One turning vector, and how many ticks it has turned
The counts run from 0 to 281.
[164 152 144  99 128 132 126 156 153  94 180 138  91 139 110 131 175 120
 112 138 136 143  99 146  75 134 112 134 153 146 106 150 143 110 134 183
 159 129 131 152 131 159 151 153  84 158 104 131 128  67 157 127  79 110
  88]  29
[164 139 147 104 124 144 133 147 123  98 176 141 100 131  91 156 194 114
 131 133 147 150  81 121  72 112  99 133 140 153 155 153 129 137 135 180
 159 108 137 136 136 154 148 158  94 159 102 111 149  94 102 136 108 117
  89]  27
[141 132 106 141 170 106 128 147 103 130 190 132 134 116 131 141 152 144
 139 149 111 109 140 128 128  82 118 100 117 133 137 106 147  70 153 191
 149  74 156  76 156  97  76 119 121 126 114 148 132 122 138  97  88 126
  93]  8
[151 127 143 150 141 128 128 152 147 124 171 163  95 118 110 165 216 116
 115 144 154  84 108 135 111 139 106 148 104 116 180 153 116 126 133 159
 130  85 159 135 136 146 136 147 134 179 103  98 152 108 103 119 154  97
 162]  23
[120 136 126  82  80 160 122 107 147 134  79 111  58 112 150 100  96 139
 152 122 119 113 111  93 173 138 107 124 150 121 108 106 106 141 145 115
 117 192 102 155 127  93 125 108  85 116 150 194 120 149 143 108 121 116
 101]  84
[105  98 139 125 133  88  96 140 125 119  86 108 167 134 151 150 165 140
 123  92 116 137 132 137 137 167 124 142  96  98 145 137  95 160 115  79
 159  84 130 125 131 151 148 142 163 172 116 139 119 169 124 166 116 119
 201]  142
[133 142 138 170 144 129 140 136  97 115 173 138  94 139 116 149 142 129
 155 138 115 122 117  98 107  81 122 112 137 144  95 140 120  77 159 155
 144  89 183 133 174 157  89  90  89 126 102 171 149 133 105  80 120  97
  81]  4
[136 145 100  88 115 163 149 103 166 138 152 162  86  89 124 136 187 115
 136 170 172  87 127 109 120 142  99  95 130 134 157 103 124 134 124 147
 154 173 110 147 107 127 142 165 104 153 129 110 186 108 145 158 156 100
 146]  51
[132 141 168 104 119 163 117 159 162  88 135 152 102 117 143  91 148 116
 160 147 114 108 140 170 186 168  76 138 154 140 138  97 125 125 114 138
 108 189  96 167 129  98 133 153 119 161 113 129 164 107 175 137 115 113
 144]  61
[165 136 129 134 158 157 116 145 153  79 161 121  76 137 135 139 206 114
  98 124 105 109 100 155 181 121  92 140 149 120 159 146 133 128 141 152
 133 106 129 156 188 138 120 154 137 133 129 158 149 110 127 121  99  69
 138]  260
[131 109 143 131 119 131 127 123 127  95 168 113 117 139 122 148 189  93
 180 133 110 141 128 137 141  99  96 117 118 144 168  72 170 114 136 208
 107 135 121 112 164 145 142 159 104 122 114 104 146  95 176 134  98  93
 137]  37
[136 101 187 178 199 147 156 178  89 124 124 104 164 138 125 119 110 131
 136 152  72 155 144 135 116 123 120 114 183  87 159 149 118 122 106 106
  93 107 137 150 143 117 124 118 148 137 106 139 157 129 115 169 123 157
 132]  182
[ 58 146 107 103 103 104 117  79 101 130 112 151 130 138 127 112  89  94
 128  97 158 134 128 104  89 150 173 147  93 150 117 145 100 136 186  77
 149 119 128 134 146 133 117 110 119 131 137 155  76 146 109 118 128 127
 155]  122
[180 173 118 121 118 102 120 134 188  98 159 122  87 146 121 164 198 144
  85 135 147 129 109 152 135 131 109 130 154 125 131 149 143  97 140 169
 163 119 120 141 150 148 122 162 130 128 128 137 149  79 142 122 108  85
  93]  257
[152 170 114  71 109 161 175 110 151 130 122 154  72 113 121 110 163  90
 109 180 158 122 116 123 130 124  96 129 162 134 187 123 104 153 153 139
 142 151 113 142 147 106 118 162  81 145 140 137 167  98 102 171 155 111
 102]  54
[135 147 101  93 104 102  96  86 134  87 108 107  88 130 135 134  96 169
 126  45 139 161  96 147 146 136 142 133 124 116 106 184 121 123 159  92
 157 131  75 119 135 114 123 142 151 105 145 156 108 166 135 138 111 141
 110]  109
[158 132 122 131 158 132 127 143 110 132 151 123  84 113 131 135 167 162
 119 121  99  94  91 112 129  74 121 106 123  97 125 141 135 112 150 184
 135  78 166  97 166 115 100 114  91 137  97 187 122 136 128 104  96 101
  86]  233
[ 96 133 153 101 126 182 142 104 133  92 156 132 130 113 104  95 174  52
 123 147 116  83 127 121 130 110 111 113 129 176 119  91 138 159 142 164
 140 164 167 149 161 142 135 138 107 104 111 142 111  86 130  93 105  93
 130]  273
[146 146 104  86 121 161 162 105 166 135 157 157  64  88 129 118 178 102
 116 181 164 109 128 114 126 149 122 116 134 142 152 108 116 130 142 134
 149 168 104 159  98 122 139 150  89 155 136 123 170  98 138 159 144 107
 138]  52
[156 121 142 135 136 154 117 141 155  87 144 107  84 137 135 155 220 121
 133 115  98 112 101 140 171 116  92 137 132 121 161 124 133 146 131 167
 129 110 122 148 182 138 141 150 122 138 118 150 157 109 136 122 106  64
 144]  261
[127 150 137 161 152 127 132 165 153 125 198 161 114 123 103 140 200 101
 119 161 155  81 134 140 128 142 123 142 109 174 136 110 134  87 134 163
 143 102 160 161 123 123 111 134 142 141 119  96 139 102 132  78 148 101
 170]  249
[143 103 125  86 150 168 114 128 120  94 167 116  86 119 134 113 210 107
 145 118 102 130  96 145 145 110 111 128 101 134 161 100 157 160 126 174
 126 114 107 117 155 118 164 167 105 154 117 110 132 104 150 136  71 100
 149]  264
[145 100 143 188 144 130 167 121 123 134  94 102 167 133 125 117  96 128
 126 143  76 123 128 123 166 106 135 109 131  88  98 127 149 126  92 108
  64 104 194 101 149 173 120  95 147  81 125 120 133 150 103 127 153 128
 113]  192
[142  89 139 176 154 138 147 131 125 165 115  95 163 114 118 127 113 134
 128 160  72  94 133 100 147 111 137 101 117 100  90 104 153 124  71 131
  70 129 178 108 100 155 154  85 140  87 128 114 110 141 127 105 136 142
 127]  194
[136 137 105 107 119 148 164  77 165  96 144 129 103 123 126  98 182  58
  92 167 111  88 125 121 169 121 125 127 115 154 118  90 157 147 145 130
 125 135 167 124 163 166 125 146 108 105 152 135 110  99 123 115 141  81
 124]  44
[117 154 122 115 113 164 145  75 135  88 140 168  92 142 125  98 168  67
 114 116 132 117 116 151 127 121 141 145 111 142 124 128 150 155 159 142
 109 129 152 128 176 179 135 153  90 137 118 122 136  79 138 151 115  64
 123]  269
[123 164 107 122 137 128 116 144 138 120 173 173 143 140 109  97 172 105
 102 154 150  79 126 159 136 117 123 134  99 166 120 108 144 109 142 170
 142  88 184 105 159 133  93 129 143 138 110 110 108  96 112  75 117 112
 105]  246
[115  97  86 132 162 113 121 137 148 177 104 113 211 139 154 101 127 132
  71 173 100  96 167 146 145 156 134 108 134  94 124  94 144 152 100  99
 127 126 137 108 102 169 127 118 167 138 156 129 105 128 117 144 114 149
 144]  167
[ 86 109 148 148 130 105 134 105 109  96 107 110 177 148 124 146 115 120
 127 107 109 147 147 111  62 142 130 109 160 110  94 166 105 151 134  87
 178 125 143 178 152 195 137 124 127 137  89 169 139 133 113 141 117 117
 149]  151
[ 95 138 134  96 122 176 141 104 127  93 155 135 145 108 107  96 183  76
 140 139 123  76 132 115 117 101  98  90 136 166 134  91 142 158 131 176
 154 164 164 132 159 137 123 148 118 109  88 132 140  99 132 100 129 103
 137]  274
[ 82 145 118 109 106 157 101 114 119 139 114 184 104 114 143  83  84 110
 164 100 153  97 137 161 180 148 126 135 105 122 167 112 123 126 160 119
  90 162 100 118 130  62 113 132 137 145 147 116 135 141 143 134 139 130
 143]  90
[125 124  99 154 126 148 121 144 108 162 170 188  73 148 132 129 153 114
 151 159 139 135 117 128 122 123 138 161  88 157 117  93 151  87 151 162
 104  85 130 130 147 152 127  99  74 167 133 113 147 131 128 103  93  74
 116]  240
[142 133 139 113 168 129 147 152 119 145 110 138 175 133 109  91 100 142
  69 153 118 146 137 149  82 140 132 112 182  92 110 166 120 148 102  98
 135 128 139 141 102 155 135 120 142 155 110 135 122 101 103 172 113 179
  85]  177
[ 99 103 140 131 108 103  98 111 121 132  94 114 185 162 104 163 119 116
 115  85 150 170 133 125  51 153 147 139 117 100 139 157 122 165 134 119
 154 131 117 141 118 191 176 146 138 144 115  99  92 107 120 161 117 140
 158]  147
[137 116 119 141 174 120 125 160 102 128 190 120 120 121 137 127 154 131
 137 166  98 114 131 114 122  89 127 106 118 155 116 104 148  83 144 188
 148  84 154  98 140 100  92 105  99 125 120 173 109 131 141  72  87 134
  98]  7
[121 155 124 161 123 115 122 157 161 121 177 176 140 138  99 145 190 109
 123 155 161  62 139 142 129 132 111 131 108 161 141 112 140  79 129 174
 148 100 172 138 142 133 100 129 142 142 107  98 141  95 129  78 150  97
 147]  248
[134 160 119 110  95 110 119 153 151 145 144 167 129 161 120 114 175 114
 123 171 142 107 119 125 130 119 127 150  89 172  90  90 135 106 132 187
 137  86 182 105 148 146 108 104  80 142 114 123  92 103 127  85 105 106
  95]  244
[126 141 107 106  88 146 131  70 154 145 130 122  71  93 120 141 104 127
 122  94 160 107 114 107 127 128 137  95 149 108 145 125 142 117 149 138
 103 211  70 134  97  93 147 147 124  95 149 113 147 110 160 141 151 139
 127]  79
[109 168 162 136  92  94 116 125 154  99 115 127 115 105 123 136 115 133
 140  79 162  89 127 132 146 159 124 130 126 135 140 165  87 103 140  95
 149 149 119 145 119  62 109 139 182  94 114 131 123 154 132 103 179 149
 175]  101
[138 134 141 180 129 132 137 118 110 155 178 161  88 142 104 168 121 140
 125 123 157 119 113 124  55 100 165 133 117 123  88 166 153  77 157 173
 114 113 160 124 125 168 123  94  88 132 106 115 135  89 135  95 120 108
  80]  1
[ 63 137 105 112  94 103 112  82 110 149 102 157 126 144 134 120  85 104
 136  92 168 138 139 120  83 163 185 152  75 154 100 145 111 130 188  86
 149 129 115 128 114 140 127 112 100 139 134 152  82 144 135 122 124 130
 164]  121
[144 116  82 172 162 115 126 139 131 161 200 162  99 151 141 147 160 129
 125 169 133 128 145 144 143 119 139 140  97 133 143  85 166  46 157 172
 114  90 120 100 129 127  98 122 119 138 159 105 139 117 148 105 112 105
 123]  11
[134 135 132 172 156 142 153 121  91 115 183 152  90 138 109 139 120 125
 132 143 119 120 110 102  83  98 138 124 144 147  84 160 134  82 163 153
 133  92 172 144 159 156  94  92  94 116 115 159 140 117 104  86 116 105
  84]  3
